data = [[137, 151, 151, 178, 70, 175, 191, 143, 180, 106, 166], [163, 109, 33, 117, 172, 95, 124, 145, 176, 122, 147], [116, 197, 89, 101, 149, 112, 82, 185, 135, 169, 143], [198, 102, 171, 151, 155, 179, 224, 94, 132, 84, 128], [141, 162, 248, 89, 207, 180, 175, 191, 202, 107, 213], [177, 181, 128, 205, 191, 85, 145, 195, 93, 109, 189], [168, 123, 150, 119, 193, 79, 114, 209, 123, 160, 158], [196, 191, 118, 241, 144, 225, 137, 103, 148, 102, 174], [133, 177, 223, 193, 116, 174, 163, 203, 100, 139, 74], [128, 151, 245, 196, 122, 148, 97, 90, 122, 195, 176], [79, 166, 93, 203, 191, 108, 205, 151, 228, 134, 92], [159, 177, 103, 142, 249, 72, 120, 124, 91, 213, 127], [142, 125, 159, 144, 197, 230, 140, 128, 193, 204, 90]]
data[0,0] = 137
data[7,1] = 191
data[5,2] = 128
data[0,6] = 191
data[:, 2] = [151, 33, 89, 171, 248, 128, 150, 118, 223, 245, 93, 103, 159]
data[:, 0] = [137, 163, 116, 198, 141, 177, 168, 196, 133, 128, 79, 159, 142]
data[2] = [116, 197, 89, 101, 149, 112, 82, 185, 135, 169, 143]
data[5,8] = 93
data[11,9] = 213
data[0,2] = 151
data[:, 6] = [191, 124, 82, 224, 175, 145, 114, 137, 163, 97, 205, 120, 140]
data[0,5] = 175
data[2,10] = 143
data[6,5] = 79
data[3] = [198, 102, 171, 151, 155, 179, 224, 94, 132, 84, 128]
data[4,10] = 213
data[6,6] = 114
data[4] = [141, 162, 248, 89, 207, 180, 175, 191, 202, 107, 213]
data[:, 5] = [175, 95, 112, 179, 180, 85, 79, 225, 174, 148, 108, 72, 230]
data[10] = [79, 166, 93, 203, 191, 108, 205, 151, 228, 134, 92]
data[:, 3] = [178, 117, 101, 151, 89, 205, 119, 241, 193, 196, 203, 142, 144]
data[9,6] = 97
data[4,2] = 248
data[10,0] = 79
data[8] = [133, 177, 223, 193, 116, 174, 163, 203, 100, 139, 74]
data[12,4] = 197
data[5,3] = 205
data[11,1] = 177
data[6,4] = 193
data[9,10] = 176
data[8,9] = 139
data[:, 4] = [70, 172, 149, 155, 207, 191, 193, 144, 116, 122, 191, 249, 197]

X = [  1  29  -2 -24   6 -40 -11  10 -36]
X[0]	1
X[5]	-40
X[1]	29
X[2]	-2

grid =
[[-18 -35 -15  -2  -2 -18  26  26  -4  20 -26  -8   6]
 [  9  -2 -11  -9   0   6   3   1  -5 -17  -5 -10  -6]
 [  4 -36 -14 -10 -10 -21  22  20   8  24 -26  -6   4]
 [ 10  -1 -11  -9   0   7   6   1  -5 -17  -5 -10  -1]
 [  6   1 -19  -9  10   9  13   1   4 -15   1  -1   6]
 [ -9 -34 -13  -9  -5 -21  19  33  -4  30 -28  -6   7]]
Rows and columns are counted from 0.
(0, 0) -> -18
(5, 4) -> -5
(2, 4) -> -10
(5, 5) -> -21
(1, 11) -> -10
(4, 5) -> 9
(1, 0) -> 9
(0, 4) -> -2
(2, 5) -> -21
(4, 4) -> 10
(1, 4) -> 0
(0, 1) -> -35
(2, 6) -> 22
(5, 12) -> 7
(5, 9) -> 30
(4, 9) -> -15
(0, 12) -> 6
(4, 2) -> -19
(2, 9) -> 24
(2, 8) -> 8
(3, 2) -> -11
(3, 6) -> 6
(0, 6) -> 26
(4, 11) -> -1
(5, 10) -> -28
(3, 1) -> -1
(1, 3) -> -9
(3, 3) -> -9
(3, 5) -> 7
(4, 1) -> 1
(0, 9) -> 20

m =
[[42 52 42 34 77 65 65 42 41 33 47 33 45]
 [44 38 53 66 33 40 58 35 65 39 65 38 23]
 [58 38 21 55 27 39 19 48 40 46 52 59 35]
 [34 50 65 51 43 40 52 32 63 67 37 28 26]
 [33 52 59 37 54 66 77 50 51 46 52 50 27]
 [49 44 40 45 51 51 43 53 32 22 48 79 64]
 [49 45 40 36 28 37 37 71 25 55 45 64 62]
 [53 56 43 57 43 37 42 19 49 40 66 29 22]
 [53 49 43 55 34 30 49 36 47 49 71 17 30]
 [51 57 44 30 48 52 30 49 33 43 30 70 71]]
m[0,0]	42
m[5,2]	40
m[0,7]	42
m[:, 2]	[42, 53, 21, 65, 59, 40, 40, 43, 43, 44]
m[8,6]	49
m[8]	[53, 49, 43, 55, 34, 30, 49, 36, 47, 49, 71, 17, 30]
m[:, 6]	[65, 58, 19, 52, 77, 43, 37, 42, 49, 30]
m[7,4]	43
m[5,6]	43
m[0,2]	42
m[7]	[53, 56, 43, 57, 43, 37, 42, 19, 49, 40, 66, 29, 22]
m[7,11]	29
m[:, 4]	[77, 33, 27, 43, 54, 51, 28, 43, 34, 48]
m[8,9]	49
m[1,1]	38
m[4,2]	59
m[6,10]	45
m[:, 3]	[34, 66, 55, 51, 37, 45, 36, 57, 55, 30]
m[0,6]	65
m[:, 9]	[33, 39, 46, 67, 46, 22, 55, 40, 49, 43]
m[7,8]	49
m[6,8]	25
m[0]	[42, 52, 42, 34, 77, 65, 65, 42, 41, 33, 47, 33, 45]
m[2,3]	55
m[:, 5]	[65, 40, 39, 40, 66, 51, 37, 37, 30, 52]
m[1,9]	39
m[4,0]	33
m[3]	[34, 50, 65, 51, 43, 40, 52, 32, 63, 67, 37, 28, 26]
m[9,1]	57
m[3,3]	51
m[1,12]	23
m[5,4]	51
m[6,0]	49
m[4,10]	52
m[5,8]	32

M =
[[ -16.3 -143.2  184.7  102.9  -89.8  -50.3  -96.6  252.8]
 [ -20.9 -136.1  233.8  104.9  -92.6   49.2 -100.4  246.3]
 [  34.1   85.3 -181.7  -86.1   91.0   11.6   91.6 -227.2]
 [  -8.2 -139.6  192.4  105.6 -106.4   21.9 -102.8  240.3]
 [   1.7 -140.9  177.6  105.1 -103.4   -5.6 -103.2  265.4]
 [ -12.4   88.0  -76.1    0.7  -34.2    7.7   63.9  -64.2]
 [  15.0   52.2  -70.4  -56.9   43.1  -13.9   -4.0  -65.0]
 [  19.3   32.6  -42.4  -78.6   40.1   25.4   48.3  -76.6]
 [  48.5  101.3 -194.3  -92.0   75.7  -27.3   94.5 -223.5]
 [  15.6  108.2 -203.3  -86.7   57.7 -116.0   90.7 -230.9]]
Rows and columns are counted from 0.
(0, 0): -16.3
(5, 3): 0.7
(3, 0): -8.2
(2, 6): 91.6
(4, 5): -5.6
(3, 4): -106.4
(5, 4): -34.2
(9, 1): 108.2
(6, 7): -65.0
(7, 3): -78.6
(8, 2): -194.3
(4, 7): 265.4
(3, 1): -139.6
(3, 7): 240.3
(2, 2): -181.7
(9, 4): 57.7
(7, 6): 48.3
(2, 7): -227.2
(9, 7): -230.9
(3, 5): 21.9
(7, 7): -76.6
(5, 1): 88.0
(9, 5): -116.0
(2, 1): 85.3
(0, 5): -50.3
(1, 3): 104.9
(8, 3): -92.0
(4, 0): 1.7
(2, 5): 11.6
(6, 0): 15.0
(8, 6): 94.5

a =
[[ -9  10  -9  -6   0  -1  11   1   1 -16]
 [ 18  -3  -6  10   0   6 -15   4   1  -6]
 [ -1  -6  -4  14 -14  17   0   1   3  -6]
 [  3  -3  -4   2   0 -12  31  -2   1  -3]
 [-13  -3  -6 -10  16  -1 -10   1   3  14]
 [ -1 -21  -4  18  -7   2   0   4  -2  -3]
 [ -1   4   0  10  -4  13   5 -21  -2   1]
 [ -9  -3  -9   2  -7   6   5   1 -17 -13]
 [  6  -3 -14  18   6  -5   0   4   3  -6]]
a[-9, -10] = -9
a[:, -2] = [1, 1, 3, 1, 3, -2, -2, -17, 3]
a[4, -4] = -10
a[2, 2] = -4
a[0] = [-9, 10, -9, -6, 0, -1, 11, 1, 1, -16]
a[-3] = [-1, 4, 0, 10, -4, 13, 5, -21, -2, 1]
a[:, -8] = [-9, -6, -4, -4, -6, -4, 0, -9, -14]
a[-4, 9] = -3
a[4, 8] = 3
a[5, -7] = 18
a[-1] = [6, -3, -14, 18, 6, -5, 0, 4, 3, -6]
a[-5, -10] = -13
a[-9, 3] = -6
a[5, -6] = -7
a[2, -4] = 0
a[0, 7] = 1
a[5, 6] = 0
a[-5, -7] = -10
a[-1, 6] = 0
a[2, 3] = 14
a[-3, -2] = -2
a[1, 1] = -3
a[1, -6] = 0
a[:, -7] = [-6, 10, 14, 2, -10, 18, 10, 2, 18]
a[-8] = [18, -3, -6, 10, 0, 6, -15, 4, 1, -6]
a[7, -5] = 6
a[2, -1] = -6
a[4, -8] = -6
a[-7, 7] = 1
